In the data rows, zero lies at 4.5, halfway between 4 and 5.
Here are some points:
tensor([5, 5, 5, 5, 4, 4, 6, 4, 5, 4, 5, 4, 6, 4, 4, 4])
tensor([7, 3, 6, 7, 5, 3, 7, 6, 4, 6, 5, 4, 3, 5, 2, 3])
tensor([4, 4, 4, 4, 4, 4, 6, 4, 4, 4, 4, 4, 5, 3, 4, 4])
tensor([3, 6, 2, 9, 6, 3, 2, 3, 7, 7, 4, 0, 6, 0, 3, 4])
tensor([5, 6, 6, 6, 3, 6, 4, 6, 6, 4, 3, 6, 4, 2, 3, 6])
tensor([3, 8, 0, 2, 2, 1, 1, 3, 9, 3, 2, 7, 3, 7, 7, 2])
tensor([5, 5, 5, 4, 4, 3, 6, 5, 4, 4, 5, 5, 6, 3, 5, 4])
tensor([5, 5, 5, 5, 4, 5, 6, 4, 4, 4, 5, 5, 5, 4, 4, 5])
tensor([6, 4, 2, 8, 5, 2, 2, 6, 6, 7, 3, 2, 6, 3, 2, 3])
tensor([6, 3, 4, 6, 4, 6, 3, 2, 7, 6, 5, 2, 4, 2, 6, 5])
tensor([3, 3, 4, 3, 5, 5, 6, 3, 5, 5, 4, 6, 3, 4, 5, 6])
tensor([4, 5, 2, 4, 3, 2, 3, 5, 6, 5, 6, 5, 3, 6, 4, 5])
tensor([4, 6, 3, 3, 6, 5, 6, 6, 3, 6, 6, 5, 6, 3, 2, 5])
tensor([6, 6, 7, 3, 3, 6, 4, 4, 2, 7, 8, 2, 4, 5, 7, 7])
tensor([3, 5, 6, 4, 6, 5, 7, 5, 4, 3, 6, 6, 3, 4, 6, 6])
tensor([8, 6, 6, 3, 2, 6, 3, 7, 3, 3, 1, 2, 6, 8, 4, 6])
tensor([5, 4, 4, 6, 4, 5, 4, 3, 5, 5, 5, 3, 5, 3, 5, 5])
tensor([4, 5, 5, 5, 5, 3, 5, 5, 4, 5, 4, 4, 5, 4, 4, 5])
14 more points follow, each with its number after it:
tensor([7, 6, 4, 3, 2, 4, 4, 6, 5, 6, 3, 1, 7, 7, 4, 7]) 0
tensor([6, 5, 4, 5, 5, 5, 7, 5, 6, 5, 4, 3, 4, 3, 5, 3]) 1
tensor([1, 4, 3, 7, 2, 7, 3, 6, 1, 6, 9, 6, 7, 7, 7, 2]) 2
tensor([2, 2, 7, 6, 7, 6, 3, 2, 6, 3, 7, 6, 9, 6, 3, 1]) 3
tensor([0, 0, 3, 3, 0, 7, 0, 7, 0, 7, 7, 7, 3, 9, 8, 9]) 4
tensor([4, 6, 3, 4, 6, 4, 5, 6, 4, 6, 6, 5, 7, 4, 3, 5]) 5
tensor([2, 2, 7, 6, 7, 6, 3, 2, 5, 2, 7, 6, 8, 6, 2, 0]) 6
tensor([6, 7, 6, 7, 8, 0, 4, 4, 6, 1, 2, 6, 3, 6, 6, 7]) 7
tensor([3, 5, 3, 4, 4, 3, 4, 5, 5, 5, 5, 5, 4, 5, 5, 4]) 8
tensor([9, 7, 4, 5, 6, 6, 9, 6, 7, 3, 3, 2, 3, 2, 7, 2]) 9
tensor([5, 4, 5, 5, 4, 3, 6, 4, 5, 4, 4, 4, 5, 5, 5, 4]) 10
tensor([6, 4, 4, 6, 5, 3, 5, 5, 5, 5, 3, 3, 5, 4, 3, 4]) 11
tensor([7, 6, 6, 3, 2, 5, 4, 3, 6, 2, 3, 6, 3, 7, 2, 7]) 12
tensor([5, 4, 5, 4, 4, 4, 6, 4, 4, 4, 4, 4, 5, 5, 5, 4]) 13
Which two of these numbered points are nearest to each point below by angle, seen from the average point of the first points? Their numbers follow each, nearest first.
tensor([4, 4, 5, 4, 3, 5, 4, 3, 3, 5, 6, 3, 5, 5, 6, 4]) > 2 4
tensor([5, 6, 4, 6, 6, 3, 5, 5, 5, 3, 3, 5, 4, 6, 6, 6]) > 7 10
tensor([4, 5, 3, 4, 5, 3, 4, 6, 5, 5, 5, 4, 4, 5, 4, 4]) > 8 5
tensor([2, 3, 6, 5, 6, 5, 5, 4, 6, 2, 7, 5, 7, 6, 3, 2]) > 6 3
tensor([3, 7, 3, 3, 7, 6, 8, 9, 3, 6, 6, 5, 4, 1, 0, 3]) > 5 1
tensor([2, 1, 7, 4, 3, 6, 2, 7, 2, 2, 3, 6, 2, 6, 3, 7]) > 4 12
tensor([5, 5, 4, 5, 5, 4, 5, 5, 4, 5, 5, 4, 6, 4, 4, 5]) > 5 2
